In the rows, 100 means zero.
One turn sends every row of this set to another row. A few are shown first. Where does it send the rows asked after them?
Q8: 104	81	104	118	109	94	105	99	119	87	92	97	89	108	85	86	122
Q575: 112	106	95	97	109	106	98	109	57	96	91	123	108	86	93	89	92
Q304: 93	90	98	103	98	95	94	104	125	120	128	109	81	108	114	113	89
Q507: 113	100	94	103	76	108	112	123	93	81	101	103	101	113	101	101	126
Q218: 83	109	106	117	99	133	92	121	98	86	120	91	84	103	106	115	88
Q256: 99	101	94	79	110	102	112	102	101	109	110	74	118	95	114	95	93
Q619: 116	92	96	108	114	85	88	91	87	113	119	123	84	116	100	127	97
Q135: 95	108	105	103	103	113	92	109	53	97	101	116	102	81	94	97	79
Q909: 116	110	69	98	127	115	113	107	98	111	103	104	93	95	95	108	80
Q563: 109	72	121	119	106	109	96	113	95	77	99	107	89	99	119	104	83
Q878: 106	101	103	111	96	104	132	84	84	100	119	93	108	119	80	87	87
Q776: 130	114	103	99	93	123	105	99	87	91	123	127	94	110	99	76	90
Q898: 103	93	129	96	92	71	106	101	96	114	119	115	100	86	84	95	113
Q589: 95	87	119	101	106	108	95	78	93	89	117	131	84	94	69	108	81
Q637: 95	89	135	106	88	84	109	102	103	102	119	103	103	87	86	79	106
Q314: 92	79	115	104	123	105	97	79	93	91	106	114	85	89	77	119	77
Q746: 98	104	91	86	117	102	113	102	100	113	101	75	116	89	112	95	92
Q262: 81	103	109	113	98	132	92	117	99	77	119	90	87	99	109	113	83
Q687: 117	90	99	107	121	84	93	95	80	110	118	115	84	118	99	128	96
Q577: 109	80	103	110	108	91	108	105	115	83	92	100	90	107	84	91	127
Q279: 72	116	85	95	98	86	102	96	104	97	102	105	103	86	91	117	118
Q692: 99	106	94	88	95	115	94	128	102	82	113	115	66	76	96	104	110
Q766: 93	105	97	76	104	115	104	124	99	80	106	105	79	65	97	93	100
Q473: 73	123	88	87	91	93	106	92	98	108	120	105	107	96	98	117	107
Q307: 124	115	109	100	91	122	110	101	82	96	128	123	94	112	95	77	88

Q473 turns into -> Q314
Q619 turns into -> Q262
Q563 turns into -> Q507
And these:
Q8 turns into -> Q776
Q589 turns into -> Q766

